The rows of R fall into several groups, which share some directions, and each row is roughly a mix of its group's hidden directions, except one row that fits no group.
R:
[[ 21 -23 -11  29   7  -4 -23   3  20 -14]
 [-15 -17  -4 -26  -6   0  38   1 -22   0]
 [  4  15  -3  21  26 -17  25  -6  26  12]
 [ -5  -1   5   0  13  10  22 -19  31 -31]
 [-21  14 -16  -3  30  -5  13   1   7  33]
 [  7  -7   4  -6 -29   6 -23  23 -32  -7]
 [ -7  -3  -7 -30 -38  -2  -8   6   4 -24]
 [  8  27  -7  23   4  11   3   1  -8  39]
 [ -9 -13   2 -14 -21  -2  39 -13 -21 -12]
 [ -6   8  -7   2  29  13  -3   5  -8  43]
 [-28  -5 -22 -30   7 -24  -5   8 -13  -7]
 [ 13  -8   7   0  -1  -6 -38  12  21 -29]
 [-11  -5  -6  22  20 -15   6 -19  37  -7]
 [  0  23 -10   1  30  10  22  -6 -12  29]
 [  9   8   4  35  16  11  15 -23  22  11]
 [ -6  -4  -4 -29  -3  15  14   1 -11 -41]
 [ 16   7   8  20  -4  -3 -38  -1  22 -19]
 [  4  11  11   0 -28  21  15   2 -38  -3]
 [ -8  24 -15 -15   9   5  25  -1 -29  21]
 [-20   1  -3  -1   3 -27  25 -22  24 -16]
 [-24  13   3  23  29 -10  16 -21 -13   6]
 [-20  -7  -3  26   1 -12  16 -21  22 -26]
 [-21 -19   5 -12  29  -9 -18 -16  21 -15]
 [-16  26  16   4 -10   8  32 -17 -13  17]
 [-14  -4   8  41 -17 -23   1 -11  12   8]
 [-17  16 -14   0  12  -1  32  -7  -8  34]
 [-11 -23   2 -24  -2  10  30  -4 -29   6]
 [-15   6   4  23  25 -13  10 -24  28  -7]
 [-23  17   4  29  13 -25  16  -9 -15  -3]
 [ 12   5  22  20 -36  16   6   3 -21   0]
 [ 10  22  -5 -16  -5  14  26 -16 -23  24]
 [ 10   1   4   9  20   3 -45  10  19   0]
 [ 10 -16   7 -10  -3  27   5   8 -37  21]
 [  1 -19  14  18 -17 -25 -12   3  23 -26]
 [  8  14  15  24 -15  27  27 -16 -12  -5]
 [ 17  28  -5  13 -12  13 -26  29   7   1]
 [ -5   0  -4 -20 -27   3  -4  14 -41  -2]
 [ 11 -18  12  11  -1  -2 -10  -1  42 -24]
 [-22  -3  -7 -13   4  -3  42 -14 -15  14]
 [ 10  19  -3   6  -1  14   5   1 -35  35]
 [-34  12   1  14  -4 -25   6 -17   4 -26]
 [-11 -11  -5  12  15  -9   8 -16  36 -28]
 [ 20  16   8  31  -3  19 -21  -9  -7  22]
 [ -8 -16   8   3 -29 -23 -10   2  13 -33]
 [  2  21  -9   4  34  11  20  -8  -5  29]
 [ 15  -4   6   2 -13  -9 -29  13  19 -35]
 [  9 -23   5 -16 -35  -2 -19  12   7 -21]
 [  2  -8  16  14 -19  -3  -4 -35   6 -32]
 [ -1   8  -2   8  -1  17  25 -11 -27  35]
 [  6  -3 -11 -44  14  -1 -19  21  -8   5]
 [ 13  11  -2   1  34   5  -1  -8  23  33]
 [ -9 -32   7 -12  -7 -19  11 -21  22 -20]
 [-13  -3   6   9 -20 -11 -21  -3  26 -35]
 [ 25   8  11  17 -13  11 -12  10 -17  34]
 [  6 -15 -13  11  28 -13 -16  -4  37  -4]
 [-14  -1  10  32  -1 -11  14 -22  31  -6]
 [-12   3   2 -21 -28   2   5  12 -38 -11]
 [-18  -5  10 -12   8 -11  10 -11  40 -24]
 [ 16  -8  18  18  -5   9 -38 -15   8 -19]
 [ 11  -3   7   4 -23 -13 -13   0  16 -42]
 [ 12   5  -9   0  38   0  -7  -6  24  28]
 [ -3  31 -14  15 -17 -23  22  -1  19  -7]
 [-15  12 -13  25  16   5  30 -28  -2  -4]
 [ 19  13  14   2 -19  17  -3  11 -29  28]
 [ 25  12   1   4  26  16  -4  -3  10  36]
 [ -1  15  -5   3  25  18   9  -2 -32  29]
 [-15   9 -18 -15  27  -5  11  21   4  30]
 [-28  22   4  32  11 -17   2  -9 -14 -10]
 [-11  -3  -5 -10   0  10  36  -6 -28  26]
 [ 12 -13  -5 -33 -15  24  -8  10 -25  11]
 [  7  21  -5  15  36  14  10  -5   5  27]
 [ 24   1  10  36  19   2 -13  14  15  13]
 [ -9 -16   3 -12 -18  -3 -13 -12  32 -30]
 [  5  28  -3  29  17 -20  17   7  19   9]
 [  3   2   2  19  29 -17  25 -13  26  11]
 [ -4  15   0  23  36   1  10 -17  24  10]
 [-17   5  -8  18  14   3  29 -28  12 -22]
 [ 19  15   1  15 -29  14  20   3 -26  16]]

Here is one row from each group, named. Which group is each of the other rows in?
[ -6  10 -11 -40   8   4  -1  13 -30  11]	<121>
[-19   2 -14 -19   7  -5  39   6 -13  20]	<63>
[ 18 -12  -7 -28  10  27   0  -8  29  12]	<17>

[ -7  -1   1 -24 -25  -6 -10  21 -36   2]	<121>
[-21  -2  -3  -7  -7 -23  26 -22  15 -26]	<63>
[-18 -12   9   3 -27 -24  -4   2 -25 -25]	<17>
[ -3 -20   8 -14  -5 -14 -15   9  32 -29]	<121>
[ -4 -23   4 -19  31  15 -25  13  -7  14]	<63>
[ 10 -32   9  -8 -25 -12 -11   4  22 -21]	<17>
